Some points, each followed by its number:
[-0.89  1.68 -1.17 -0.74  0.7   0.61  0.27 -1.45  0.49 -0.33 -1.64  1.51
 -0.37  0.96 -1.06  1.27 -0.63  1.49 -1.81  0.25 -0.36  0.76 -1.64 -0.5
 -1.39 -1.11  0.55  0.8  -1.29  0.34 -0.05  1.04 -1.48 -0.15  1.65 -0.98
 -0.05  0.51  1.53  0.96  0.1  -0.6  -0.16  1.4   1.14  1.25 -0.53 -0.86] 0
[ 1.2   0.63 -0.95  1.35 -0.12 -0.73  0.94 -1.53 -1.08 -1.52  0.89 -0.35
 -1.56 -0.23  1.54  0.01 -0.48 -1.34 -0.55 -0.57  1.06 -1.18 -1.71  0.47
 -0.27 -0.89  0.1   0.28 -0.4   0.63 -1.84  1.34  0.16  0.74 -0.81  0.59
  0.4   1.25 -0.1  -0.83 -1.24  0.36  1.48 -1.29  1.06  1.77  1.64  1.68] 1
[ 0.3   1.53 -0.2   1.2  -0.71  0.69  0.35  1.08  1.83  1.46  0.07 -1.32
 -1.48  0.06 -0.91  0.53  0.49  0.82 -1.59 -0.57 -1.7   0.09 -0.59 -0.43
  1.67  1.05 -0.12 -1.06  1.39 -1.23 -0.13 -1.42  0.46 -0.82 -0.88  1.48
 -1.69 -1.13  1.24 -0.98 -0.5   0.89 -0.31  1.25 -0.28  0.65 -1.57  1.08] 2
[-0.44 -0.63  0.32 -1.7  -1.31  0.24 -0.4   1.6   1.38  1.6  -1.34 -1.09
  0.38 -1.28 -1.44  1.35 -0.55  0.6  -1.74  0.02  0.91  0.98  1.2  -1.03
  0.77  0.3  -1.61 -1.13 -0.32  0.11 -0.2   1.56 -0.21  1.41  0.91  0.06
  0.62 -1.51  0.42  1.18 -0.87 -0.23  1.78 -0.69  0.69 -0.91 -0.75  1.  ] 3
[ 1.05 -1.45  0.54 -1.18 -0.86  0.69  0.94 -0.71 -0.11 -1.6   0.3   0.62
  1.5   0.44 -0.91 -1.63 -1.   -1.12  1.09  0.84  0.39  1.2  -1.71 -0.06
  0.85 -1.34  1.44  0.06 -0.4  -0.34  1.59 -1.35 -0.14 -0.6  -0.29  0.44
 -0.5   1.1   1.68 -0.61  1.36  1.26  0.22 -0.69  0.1  -1.73  1.64 -1.01] 4
[-0.89  0.93  0.25 -1.11 -0.12  0.69 -1.67 -0.63 -1.45  1.01 -1.2  -1.76
  1.72 -1.13 -0.77  0.75 -0.25  0.15 -1.07 -1.32  0.91  0.83  0.6   1.14
 -0.27  0.08  0.18  1.25 -0.18  0.48  1.59 -1.64  1.35  1.49  1.43 -1.43
  0.32 -0.84 -0.03 -0.61 -0.43 -0.46  0.44 -0.54 -1.32  0.58  1.34  1.6 ] 5
[-1.34  0.86  0.99 -1.56 -0.86 -0.28  1.24  1.45  0.64  1.08 -1.72 -1.09
 -0.37  0.29 -0.1   1.42 -1.07  0.15 -1.74 -1.24  0.83  1.43  1.64 -1.25
 -0.05 -0.29 -1.02  0.28  0.87 -0.56 -0.05  0.44  0.16  1.71  1.58 -1.5
  0.62 -0.76 -1.    0.43 -1.47 -0.68  1.11 -0.47  1.29 -0.17  0.74 -0.63] 6
[ 0.23 -1.45  0.1   1.05 -0.34 -0.28  1.32 -1.23 -1.   -1.6   1.49 -1.69
 -1.04 -0.98  1.25 -0.59  1.68 -0.74  0.57 -1.54  0.61  1.65 -1.78  0.02
  1.37 -1.04 -0.87 -0.69 -1.44  0.71 -1.32  1.04  0.46  0.74 -0.21  0.36
  0.92  1.18  1.46 -0.46 -0.13  0.29  0.89 -0.62  0.39 -0.02  1.71 -0.41] 7
[ 0.15  1.38  0.54 -1.03  0.4  -0.58  1.39  0.56 -0.18  1.01 -0.45  1.29
  1.65 -1.72 -1.21  1.57 -1.3   0.82  0.27 -1.47 -0.06  1.43  0.    0.84
  0.7   0.38  0.62 -0.76 -1.14 -1.3   0.91 -1.05 -0.43 -0.08  1.2  -1.58
 -0.35  0.21 -0.92 -0.68 -0.2  -1.42  1.78  1.17 -0.65 -0.91  0.96 -1.75] 8
[ 1.12  1.23 -0.65  1.72 -1.53 -0.88  1.54 -1.3  -1.6  -1.82  1.79 -1.32
 -1.48 -0.98  1.17  0.15  0.49 -1.19  0.27 -0.35 -0.21 -0.66 -1.04 -0.35
  1.59  0.6   0.55  0.95 -1.07  1.23 -1.69  1.34 -0.21  0.97  0.09 -0.76
 -0.05 -0.46  1.39 -0.68  0.77  0.66  0.29  0.73  0.02 -0.09  0.89 -1.16] 9
[-1.19  1.6   1.14  0.61  0.48  1.51 -0.7  -1.53  0.41  0.71  0.74  1.59
 -0.37 -0.23 -1.73 -1.41  1.31 -0.59  0.57 -0.2  -1.25 -0.51 -0.82 -0.58
 -0.5   1.87 -0.12 -1.13  1.09  0.86  0.84 -1.72  0.98  0.37  1.43  1.33
 -0.94 -0.99  0.19 -0.83  0.17 -1.42 -1.5   1.4   0.02 -0.02 -1.05  0.11] 10
[-0.96  0.33 -0.35  1.8   0.1   0.61 -0.03 -0.41  0.79  1.46 -0.6  -0.57
 -0.89 -1.13 -1.73 -0.44  1.24  1.34  0.2  -1.09 -1.4  -0.06  0.9   1.43
  1.59  0.3   0.55 -1.28  0.87  1.68 -0.28 -1.27 -0.73  1.34 -0.29  1.26
 -1.69 -1.36  0.94 -0.09  0.47 -0.9  -1.5   1.1   0.77 -1.58 -0.75  0.33] 11
[-1.04  0.41  1.21  0.46 -1.46 -1.25 -1.52  1.53 -0.93  1.6  -0.9  -0.65
  1.72 -0.53  0.65  1.12 -1.52 -1.12 -0.18  0.62 -0.14  0.83  1.27  0.84
 -1.32  0.3  -0.72 -0.76 -0.32  0.04  0.17 -1.42  1.58  1.04  0.98 -0.83
 -0.42  0.73 -0.33 -1.73  1.36 -0.53  0.14  0.35 -0.05 -1.66  1.56  0.78] 12
[ 0.15 -1.68  1.14 -0.06 -0.34 -0.5   1.76  1.6  -1.45 -1.75 -0.23 -1.02
 -0.59  0.59  1.32 -0.44  1.09  0.45  1.17  1.74  0.09  0.46  1.05 -0.8
 -0.72  0.97  0.32  1.62  0.72  0.48 -0.13  0.89  0.76 -0.97 -1.11  0.21
  1.44 -0.84  0.19 -0.61 -0.2  -1.42 -1.72 -1.14  1.36 -1.29 -1.2  -1.38] 13
[-1.19  0.48  1.44  1.8   1.15  1.28  0.27  0.41 -0.41 -1.52 -0.82  1.59
  0.75  1.48 -0.1   0.9  -0.63 -1.34 -0.03 -0.5  -1.03 -0.36  0.67 -1.17
  1.07  0.6  -0.42 -1.58 -0.99  0.11  0.91 -0.08  1.2   0.82  0.38  1.7
 -0.2   1.4   0.12 -1.28 -0.8  -0.31 -1.65 -0.91 -1.54 -1.73 -0.6   0.63] 14
[ 1.5   1.23 -0.95 -0.36  1.67  1.14 -0.99  0.19 -1.38  0.79  0.44 -1.62
 -0.29 -1.8   0.95  0.01 -0.7  -0.45 -0.4  -1.02  0.83  0.91 -1.56  1.58
 -0.2   0.75 -0.64 -1.28 -1.22 -0.56  0.17  1.49  1.2  -0.15 -1.18 -0.83
  1.07  1.4  -1.74 -0.01  0.32 -0.68  1.78 -1.36  0.54  0.5   0.22  0.71] 15
[ 1.05 -1.68 -1.32  0.08 -1.16 -0.28 -0.99  0.93 -1.38 -0.63 -1.34  1.44
 -0.07  1.33 -0.32 -0.52  1.24  0.97 -0.85  0.4   1.58  0.39  1.27  0.61
 -1.24  1.35  0.18  1.62 -0.62 -1.08  0.32  0.67 -0.73 -0.9  -1.78 -0.38
  0.25  0.13 -1.74 -0.91  1.66  0.81 -0.16  1.77 -0.13 -1.51  1.11  0.56] 16
[ 1.12 -0.78 -0.13 -1.03  0.18 -1.77  1.02  0.04  0.56  0.49 -1.27  0.1
 -0.81  0.21 -0.91 -0.52 -1.07 -0.59 -0.25 -0.79  0.39  1.13  1.72  0.39
  0.77 -0.89  0.92  0.66  1.32 -1.53  0.77  1.49 -1.7  -0.3   1.58  1.18
  0.7   1.47 -0.03 -0.53 -0.43 -1.42  1.71  1.4  -1.25 -1.36 -0.3  -1.6 ] 17
[-1.19 -0.63  0.32 -0.81  0.63  1.51 -1.59  0.56 -1.6   0.86  1.11 -0.8
  1.72  0.36 -0.62  1.57 -1.37 -0.89  0.64 -1.09  0.09 -0.36 -1.34 -0.21
 -1.02 -1.26 -1.09  0.28 -0.47  0.11  1.29  1.26  0.76  1.19  1.65 -0.68
  0.84 -1.73 -1.6   1.48 -0.43 -0.01  1.18  0.2  -0.35  1.02 -0.08  0.56] 18
[ 1.64 -1.83 -1.17 -1.48 -0.94 -0.88  0.87 -0.56  1.08 -0.85  0.82 -1.69
 -1.63 -0.46  1.77 -0.37 -0.4   0.67  0.2  -0.94  0.24 -0.14 -1.49  1.51
 -1.09 -0.14  0.03  0.95 -0.7   1.16  0.24  1.19  1.43  0.07 -1.33  0.51
 -0.12  1.4  -1.3   0.43 -0.2  -0.53  0.59 -1.36  1.66  1.1   1.34  0.71] 19
[ 1.64 -1.08  0.92  0.08  0.7   1.51  1.76 -0.26  1.53 -0.78 -1.12  1.29
  0.38 -0.31  1.02  0.6   0.42 -0.15  1.32 -0.57 -1.7   0.98 -1.64 -0.88
  0.18  0.6  -0.42 -0.09 -0.77 -1.53  1.14 -0.08  0.09 -0.52  1.65 -1.05
  1.14 -0.54  0.19 -1.65 -1.39 -1.42 -1.28  0.8   0.84  0.58 -1.2  -0.93] 20
Which three points above are nearest to each new point, looking only along the 7 directions in which the numbered points spread most? Their numbers follow each, nearest first.
[ 0.01 -0.86 -0.72 -0.06  1.   -1.47 -1.22 -0.11 -0.18  1.68  1.64  1.51
  1.27  0.14 -1.66 -0.96  1.46  0.3   0.64  0.62 -1.25 -1.18  1.42  0.02
  1.14 -1.41  1.07  0.8  -0.62 -1.01  0.32 -1.79 -1.63  0.3   0.83  0.66
 -1.39 -0.39  0.04  1.25  0.47 -0.46  0.96  1.69 -0.58 -0.32 -0.82 -1.16] 8 17 11
[-1.04 -1.38  1.74  0.9   1.52  0.76  1.32 -0.56 -0.48 -1.82  1.11  0.55
  0.9   0.44  0.28  1.35 -0.63 -1.41  0.12  1.66  1.73 -0.51 -0.22 -1.4
 -0.12  0.75 -1.17 -1.21  0.72  0.41  0.91 -1.57 -0.06 -0.82  1.43 -0.46
  1.22  1.18 -0.33  0.06 -1.62 -0.9  -1.65 -0.99  0.32 -0.32 -0.82  0.11] 14 20 13
[ 1.2  -1.83 -1.54  0.53  1.07 -0.8   1.69  0.11 -0.03 -1.3   0.97 -1.69
 -1.33 -0.9   1.77 -0.52  0.27 -1.04  0.79  0.4  -0.66 -0.14 -1.64 -1.03
  0.25 -0.82  1.37  1.55  0.42  0.11 -0.72  0.67  0.61 -0.45 -1.48  1.48
 -0.35  1.32  1.16 -1.13 -0.2   0.59  1.03  0.8  -0.28  1.62 -1.35 -0.56] 9 7 1
[-0.07 -1.6  -0.95  0.23 -0.19 -0.35  0.27  0.78 -0.63 -1.82 -0.75 -1.69
  0.45  0.36  0.05  1.05  1.31  0.97 -1.14  0.92  1.5   0.68 -1.04  0.09
 -0.42 -1.34  1.67  1.03 -1.14 -0.86  0.24 -0.67 -1.25  1.71  1.28 -1.35
  1.52 -0.54  0.57  1.63 -0.05  1.41  0.59 -1.58  1.14 -1.29 -0.23 -0.49] 19 15 17
[-1.26 -0.19 -0.35 -0.51  0.25  1.28 -1.74 -1.3   0.86  1.38  1.64  1.74
  0.9  -0.08 -0.91 -1.71  1.61  0.9   0.64  0.62  0.46 -1.55  0.97 -1.25
 -0.2   0.75  0.18  1.18  0.35 -1.16  0.39 -1.57 -0.81 -1.04 -0.88  1.4
 -0.42 -0.24 -0.55 -1.06  1.07  1.26  0.07  1.69 -1.62  0.13 -0.67 -0.63] 10 11 16
[-0.37 -1.23 -0.5   0.83  1.3   1.21  0.94  0.19  1.08 -1.82  1.11  0.47
 -1.04  0.14  1.47  0.01  1.68 -1.04  0.2   0.47 -0.06 -0.88 -1.49  0.54
 -1.39  1.87 -1.24 -0.16 -0.32 -0.56 -1.69  0.29  1.13 -1.34 -0.73  1.55
  1.37  1.7  -0.7  -0.83 -1.69 -0.01 -1.5  -0.24  0.84 -0.91  0.74  0.63] 13 19 9
[ 0.45  0.48 -0.35 -1.26  0.7  -0.13  1.02  0.86  0.41 -1.82  1.79  1.07
 -0.66  0.88  0.65  1.35 -0.85 -1.04 -0.32  1.29  1.5  -1.33 -0.74 -1.55
  0.85 -1.04 -0.79 -0.54  0.5  -1.38  1.06  0.14 -0.88  0.    0.09 -0.38
  1.29 -0.46 -1.67  1.7  -0.05  1.56 -1.42 -1.66  1.59  0.28 -0.15 -1.01] 20 19 13
[ 0.15  1.08 -0.43 -0.14  0.48  1.36 -1.67  0.34  1.75  1.68  0.07  0.84
 -0.51  1.41 -0.24 -1.56  0.64  1.12 -1.37  0.4  -0.58 -1.11  0.9  -0.06
  0.62  1.72  0.18 -1.21  1.54 -0.86 -0.2  -1.64 -0.96 -1.79 -1.11  1.26
 -1.47 -0.76  0.34 -1.13  0.77  1.03  0.74  1.32 -1.4  -0.54 -0.67 -0.34] 11 2 10
[-0.14  1.23  0.99  0.83  0.33  0.09 -1.74  0.26 -0.56 -0.18 -1.12 -1.09
 -0.07  1.56 -1.36 -1.63  0.94  0.3  -0.77 -0.87 -1.4  -0.58  1.42  1.66
  1.74  1.49  1.07 -0.98  0.42  1.16  0.39 -0.82  0.61 -1.72 -0.44  0.06
 -1.24 -1.28  1.46 -0.83  0.69 -0.23  0.59 -0.54 -1.54  0.95 -0.3   1.23] 11 2 10
[ 0.23 -0.56 -0.2   0.16  0.7   0.84  1.32 -0.34  1.01 -1.82  1.41 -1.24
 -1.71  0.29  0.65  0.38 -0.77 -0.97  0.42  0.62  0.31 -1.18  0.    1.51
 -0.64 -1.04  1.07 -1.28 -1.59 -0.26  0.91  1.56 -1.55 -0.6  -0.14  1.18
  1.66  1.47 -1.45 -0.76 -1.47 -0.31 -0.68 -0.91  1.73  1.25  0.82 -0.04] 19 1 7
[ 1.5   1.23  0.77 -0.74 -1.39 -1.03  0.57 -0.11 -0.41  1.31 -1.27 -0.42
  1.5   1.56  1.17 -1.56 -1.37 -0.52  0.64 -0.2  -1.55  0.98  1.72 -0.73
 -0.87  1.05  0.62  0.43  1.24  0.26  0.02 -0.67  0.31  0.97 -0.96 -1.2
 -0.35 -1.66  0.79  1.7   0.02 -1.05  0.22 -1.73 -0.05 -0.09 -1.12  0.48] 3 6 12
